One turn sends every row of this set to another row. A few are shown first. Where does it send the rows asked after them?
K798: [  7.1  36.7 -12.7 -42.6 -28.4 -16.6  -5.5 -37.4 -24.1  25.7  -3.1  -6.3
 -31.5   3.7 -19.2 -19.7  37.8  16.8   4.9   8.3  39.0   1.8  14.4   9.8
  -5.1   4.2]
K557: [-13.9  28.7  21.3 -22.3 -20.4  11.9 -12.2  -0.6 -23.6   4.5   0.6 -15.0
 -37.7  40.0   2.8 -27.1 -29.9   2.7  -3.3  16.0  -5.0  -6.1   6.3  23.2
 -14.9 -15.3]
K522: [ -8.8  28.7 -20.6 -17.2  10.0 -30.5   2.6 -43.2 -13.4  23.9  -1.7   0.2
 -49.6  22.7 -28.8  -6.6  26.8   9.2 -14.2   2.9 -14.4   5.9  11.9  23.1
 -18.6  10.5]
K972: [ 15.1  46.9 -17.9 -36.3 -20.9  35.2  -5.0 -12.5 -44.7  10.2   4.1  10.5
 -36.3  -1.3 -16.3 -11.9   1.1  -7.3   6.5  25.1   6.1   1.8  12.7  24.6
 -14.9   5.0]
K229: [ 13.7  43.7   3.3 -25.0 -17.6  15.2  -4.5   6.8  -7.6  22.1   0.5  -8.6
 -45.5  31.5 -23.1 -31.4 -12.4  -8.2  -3.4  -3.3 -15.5 -17.3  -0.9  14.5
   6.2  -7.4]
K414: [ -5.2   8.1  -3.2  -6.3  14.5 -16.9  -7.8 -38.7 -27.8  -1.6   2.5   7.6
 -39.7  28.2   0.3  -9.9  28.0   5.9  10.2 -13.2 -12.2  11.2  14.3  20.5
 -32.3  10.7]
K959: [-16.7  23.3 -21.8  -0.8  11.6 -37.8 -11.4 -28.1 -16.2   6.0  -2.1 -10.6
 -27.3  26.1   1.4   0.9  13.3 -10.0  -5.6   6.9  -8.5  -7.9  14.4  18.6
 -41.2  11.7]
K608: [  4.5  20.1  19.5  -6.0  -4.0 -37.7  -6.0  -6.6 -12.3 -14.0  11.7  21.8
 -22.1  -2.0  -1.6 -36.3  27.3 -16.5  21.4  -2.6  -0.8 -28.3   0.1  22.5
  -7.2  -0.3]
K556: [  9.9  33.9 -23.4 -15.6 -31.9 -19.3  22.0 -13.2 -22.1   3.5   9.5 -17.3
 -20.2  11.6   1.2 -27.9  27.4  -9.6  -3.9  -5.3  50.0   1.9  14.3  15.4
 -13.4   2.1]
K904: [ 10.3  30.8  -0.1 -29.8 -26.4  12.3  -3.1  15.8  -5.9  18.6  -2.2  -8.7
 -34.2  31.3 -17.4 -29.3 -10.0  -8.5 -15.0   0.8 -21.5  -2.3  -1.1  14.4
   8.8  -3.8]
K212: [ 17.5  35.0   7.7  -3.2  -4.1  14.6 -15.7 -13.7  10.6  -0.3   7.0  17.2
 -28.6 -13.4 -12.7 -17.5  37.8   3.8  12.1   8.3  29.8  -3.5  16.1  20.3
 -16.1   0.0]
K586: [-26.0  20.6  14.4 -30.3 -17.1  19.7 -14.6  -2.7 -20.9   6.7  -4.9 -10.7
 -29.9  35.0   2.1 -32.5 -20.7   3.3   5.1   9.3  -8.9 -16.7   3.2  15.4
  -8.5 -12.6]
K345: [  8.8  37.0  12.1 -34.5  -9.1 -33.9  30.1 -15.7 -20.3   8.1   4.6  -0.8
 -38.6  23.9  -2.5 -21.6  -1.8  -6.7 -17.2  -1.1 -32.7  -2.5  11.6  20.2
 -14.2 -33.2]
K475: [ -9.2  32.1   1.9 -45.8  -2.7 -24.9  24.2 -21.0 -16.0  14.3  -3.6   3.4
 -30.5  16.7  -6.7 -27.5   8.8  -6.0  -4.3  -7.8 -37.0 -25.0   6.5   8.9
  -5.5 -30.4]
K260: [  6.6  42.0 -32.3 -28.2 -23.8  31.3   5.7   3.2 -38.9   2.1   5.3   2.8
 -21.1  -1.0  -5.2 -14.4  -2.9 -23.0  -0.9  22.5   8.4  -4.4  11.1  23.2
 -17.1   5.5]
K982: [-22.3  22.2  -6.2 -11.1  -4.9  14.1   9.9 -16.5  10.8 -11.8   4.5   9.7
 -19.2  -8.7  -2.8 -24.6  27.8   0.2  -8.2  14.3  43.1  -4.4  17.3  29.6
  -6.3  -5.2]
K46: [ -5.1  28.4  27.5 -15.2  -5.9 -39.7  15.6 -31.5 -14.9  -4.9  11.9  22.8
 -49.3   3.6 -19.6 -38.8  17.2   5.4  -0.9  15.5   7.6  -7.9   8.4  41.5
   7.7 -10.7]
K640: [ 12.6  13.8  -6.5 -14.0 -30.9  -5.6   2.0 -33.2 -24.1   4.7  -4.9   3.5
 -23.1  13.0  16.0 -30.5  32.6   7.6  23.9   2.9  32.0  16.9  31.5   9.3
  -5.3   2.5]
K48: [ -0.8  34.9 -22.3 -21.4 -23.3  42.7  11.5 -12.4 -42.8   1.5   3.9  10.6
 -30.8   1.6  -3.3 -26.0  -1.6  -8.6  14.4  24.0   5.6   1.2  18.7  24.9
 -15.1  -1.3]
K165: [  9.6  25.1  24.5 -17.1 -16.5 -56.2 -21.9  -8.6 -10.1  -0.5   4.4  15.7
 -22.6  -3.5  -8.4 -17.4  19.2  -5.5  -2.4  28.1  -8.1  -5.6   4.4  28.0
 -11.6   1.8]
K585: [-28.0  18.1   1.5 -18.9 -13.0 -48.3  18.0 -13.5  -2.6  -5.4   4.1  12.5
 -20.4  -1.5 -10.1 -38.0  16.3 -11.8 -13.9  22.3   3.3 -21.0   4.0  32.8
   8.5  -5.1]
K831: [ -9.5  39.1   7.8 -14.0  -6.5   2.6  -3.3 -28.0   8.1   0.5   4.4   6.9
 -35.7  -7.1 -14.4 -12.0  18.9  12.4 -15.7  33.5  43.8   5.2  22.4  36.3
 -12.5  -7.6]
K813: [-10.3  17.7 -30.2   1.4  10.0 -24.0  27.6 -24.6 -13.0   1.7   7.9  -3.0
 -38.3  28.2 -11.2 -19.3  25.8 -11.8 -13.0 -18.6  -7.1   2.5   9.0  24.2
 -20.6   9.0]
K245: [  9.6  33.0  -6.9  -2.7 -15.5  -2.7 -16.1   1.7  18.7   0.0   2.5   5.0
 -10.7 -14.1  -5.0  -7.8  29.0  -7.2 -10.8  25.9  27.3   2.3  16.1  21.2
 -20.5   3.8]
K471: [ -2.7  18.5  14.3 -42.1 -10.2 -30.5   6.5 -11.4 -23.4   2.9  -3.7   3.3
 -17.8  19.7  13.5 -17.3   4.6  -5.0  -4.5   0.0 -41.1  -4.8  10.1   9.3
 -21.4 -27.6]
K15: [  3.9  41.7 -20.6  -9.7 -29.1 -27.9  -9.0 -31.7 -13.3  19.8  -9.9 -15.6
 -20.8  10.8  10.0 -17.7  15.0  -4.4  12.9  27.8  38.2 -12.9  32.4   7.6
 -16.6   1.7]
K719: [ -2.7  45.9 -26.0 -23.9 -26.9  27.9   1.4 -12.7 -38.0  12.2  -1.2   2.3
 -29.3   0.2  -7.8 -13.6 -10.4  -8.6   1.7  45.0   4.5  -1.1  20.3  26.1
 -20.5  -0.5]
K687: [  3.8  39.9  19.3 -30.5   0.9 -29.8   7.8 -20.0 -25.6   5.3   2.2  -0.4
 -33.9  22.3   7.6 -19.5  -2.5  -8.5   8.5  -4.6 -30.6 -26.6  11.4  11.3
 -27.8 -32.6]

K48 turns into K260
K471 turns into K345
Now these:
K522 turns into K414
K46 turns into K608
K982 turns into K245
K904 turns into K557
K798 turns into K640

